Each path is a new rotation, seen through one point. The rows after it are directions, each followed by how far the rotation turns it, in degrees a step (0 if it stays put).
Each turn is a multiple of 5 degrees from 10 to 175, or 0.
Each row of a path follows its step; steps can be skipped.
path 1
step 4: [  2 -11 -10  -7   6  17 -10  10  -3   0  -1   4   9  -1  12  10  -3   2
  16  -3  -9  10   3  17   8   1  -8  -6 -13   1   0  -3   2 -10  -4   8
  -5 -20  22  -8   7   2  -6   9 -16  -2   8  17   0  -1   3   4   6  18
   8  -7 -10  -1  -4   3   4  -8   3   7  10   3  -2  11   2  -3  -7   7
   0  -7]
step 5: [ -3  -8  -6   1  -2  -3  -2  14   0  -4  16 -18   2   8  -6   8  13  -3
  -9  10   3   6   2   6  16   2 -10 -16   7  -1  -8   2   2 -21 -15   6
   3  -9  -8 -12   7  14  -5  -3   5  -3  -6  10   3 -10   1   0   3   3
  -6 -13   5   2 -11  -6 -17  -4  15  17   0   0   7   6   0  -7 -12  -8
  -4   2]
step 6: [-10  -2   3   5   1 -12  -1   7  -6   7  -2 -10   8   5  11   6  -7  12
   1 -13   3  14 -13  -4   8 -13 -17 -12  -5   0  -8  -2  -6  -3   5   1
  -7   3 -14   0  -4   0 -17 -16  -7  -5   0  13 -11 -11  18  -1   0  10
 -10   0   5  -1   0 -10   4   5   6   3   0  -5  -9  11  16  16 -11  14
  -2 -10]
step 9: [ -5   5  -6   1  -8   0 -10   9   0  -4  -6  -1   2   0 -17   4  -7   7
   6 -14   2  21   2   6  -1 -22 -12   2   0   8  -7  -2 -10 -12   6   7
   3  -2  11 -13   5   7 -13 -10  -8 -10 -10  14 -10  -8  11   6   6  17
   2 -10  -3  -6  -9  -2  -9  10   9  -2  10  -3 -10   4  10  -5  -4  12
   6   0]
step 15: [ -1   7  -1   0 -14  -9   6  -2  -3  20  10   1   1  -6   8  14  14  -6
   9  -1  -2  -5   6  -4  -1   0   3   3   1  -3  -6  -3  -7  -9 -12  -1
   1  -3  10  -3   3   0  -1   1  -1  -1   9  12   6  24   2   5   0  16
   1  -3 -14   1   0  -9  -7 -11  -1   7 -16   1 -13  15  10  -3 -23   8
  17 -10]
step 19: [ -8   4  -6  -1   7   0  -3   7  -6  -6   8  -8   7   4   3   1   2  -2
  -4  -4   0  -8  16   0  -2  -2 -17 -16 -15  -1   8  -6   0 -15 -10  -9
  -5  -5   1   0 -13 -10  -9  13   0 -13   8  19 -14  -2   8  -6 -22   4
   4  -5 -12 -10   9  -1  13   1  11   4  -3   3   3  12   5  -1  -7   8
  10 -14]
step 23: [  0 -12   3   0 -10   5  -1  10  -2  16   6  -5   0   5  15   9  12  13
   9   3  -3   5   9  -1  13   3 -10  -6  -9   7  -8  -8   4 -11  -3  -9
  -6   4   8   3  -2   7  -9  -2 -13  -4   1   6   2  13  11  10   0   8
  -7   4  -2  -2  -9 -11   3 -23  -5  15   7  -4  -6   5  18  -2 -22   2
   3 -11]
step 29: [ -1  -7  -6   5   1  -6   3   1  -2   3  14   5  12  -4   1   6  -8   2
   0  -7   5  30  -6   8  -8   2   2   6   1   8  -8  -1   3  -5   0   6
  -9 -10   7   3  -8   4 -12 -10 -17   0  -4  19  -8 -15   1  -8  12   7
   6 -13  -6   0  16  -2 -12   2  13   8  -4  -1 -13  19   2   6  -5  12
  -3  -5]
step 30: [ -8  -1  -3   5   6 -12  13   7 -11  18  -2  -4  -3  -3  -2  12   3  -3
   7  -4   6   5  12   9  18  -9 -10 -12  10  12  -2  -3   0  -4 -17  12
 -10   4   3  -1  -5   2  -6  10  14  -2   4   7  -9  -6  -3   2 -10  -2
  -5  -2  -5  10   8   1 -14  -5  11  15  -7   9  -7  -1  -9  -4 -23   7
  10  10]
step 31: [ -5  19  10   5 -19  16  -6   9 -10   5   5   0  -3   1   5   4  12   4
  -5 -13   6   0   9  -6   3  -7 -11  -5   2   2 -10  -7  -2 -14   3  -7
  -7   4   6   2 -12   4  -6  -2  -2  -6   7  12  -2   3   8  -3  11   4
   3  -1  -8  13  -3 -13   7   0   3   4  -5  -7  -7   0  19   0 -24   7
  19 -13]
[-2  3 -2 -4  1 -1  0 -2  3 -4  2 -1  1 -2 -2 -1  0  4 -1 -2  1 -1 -1 -2
 -3 -2  2 -1 -1 -1  0 -1 -3  0 -2  2  1  3 -2  1  1  2 -3 -2  2  4 -2  2
  2 -5  0  0  1 -2  1 -1  0  2 -5  0 -3  0 -2  0  2 -3 -3  4  2  6  0  0
 -5  3]
95
[ 2 -1 -2 -3 -2 -4  1 -1 -2  2  2 -1  3  1 -1  2  1 -5  2  1  4  0  4 -3
  1  0  3 -3  5 -1 -2  1  1  2 -3  1  4 -1 -1  1  2  2  1  0  2  1 -1 -1
  4  2  0  2 -1 -1 -1  2  1 -7  2  1 -4  1  0  2  1  2  1  2 -1 -1 -2 -2
 -1  1]
145
[-3  0 -1  1  2 -2  0 -1  5 -1  1 -1 -2 -1 -3 -3 -3 -2  5  0 -5  1 -1  2
  1  4  3  3  0  1 -2 -2  4  2  3  1  0  0  1 -2  3  3 -1  1 -1  3 -1  3
  4  2  2 -1 -3  6  2  0  0  0 -1 -4 -1  1  0  1  0  1 -1  0  2 -3 -2 -4
 -2  0]
60
[ 0  2  0 -3 -7  0  3 -5  4  3  2 -3 -2  5  0  0  0  0 -3 -1 -1 -2  0 -3
  2  0 -5 -1 -2  1  0 -1  0 -1  2 -1  1 -1 -5  0 -1 -3 -2  1 -2  0 -2 -2
 -1  4 -1 -2 -3  4  1  1 -2  1  0 -1  0  2  0  1  3  0  2  0  0  3 -1  1
  0  1]
85
[ 0  0 -1 -3 -1 -1 -3  1 -3 -1 -1 -3 -5 -1  4 -2  0  4 -2 -1 -1  3  2 -2
  1 -1  1 -3  1 -2  0 -3  0 -3  4  0 -2 -2  2  0  3  5 -1  0  1  1  0 -3
  1  4 -1 -2 -3 -5  4 -1 -1  2  0  2 -1  0  1 -4  0  3 -1  3  0 -3 -1  0
 -1 -1]
95
[ 4  2 -1 -1  3 -5  2  2  6  1  3  1 -1  2 -2  2 -1 -1 -2  1  0 -1 -2  0
 -3  2  0 -2  0  1  0 -1  0 -2 -4 -2  0 -3  6 -2  0 -1 -2  1  1  0  2  0
  2 -2 -3 -5  0 -2 -2  1  0  3  0 -2  1 -1  1  0  1  4 -1 -1 -2 -2  1  3
 -4  1]
130
[-2  0  2 -4 -2  2 -2  0  3  0  3 -2  0  1  4 -3  1 -4  1  1  1 -4 -2  0
  2 -2 -1  2  2  5  3  2 -1 -2  0  3  1  0  1 -2  0  3  4  0  1  2  5  1
  0 -2  0  0  5  0  0  0  2  1 -2  1  3  4  1 -3 -3  1  0  2 -4 -1 -4 -1
 -1  0]
110
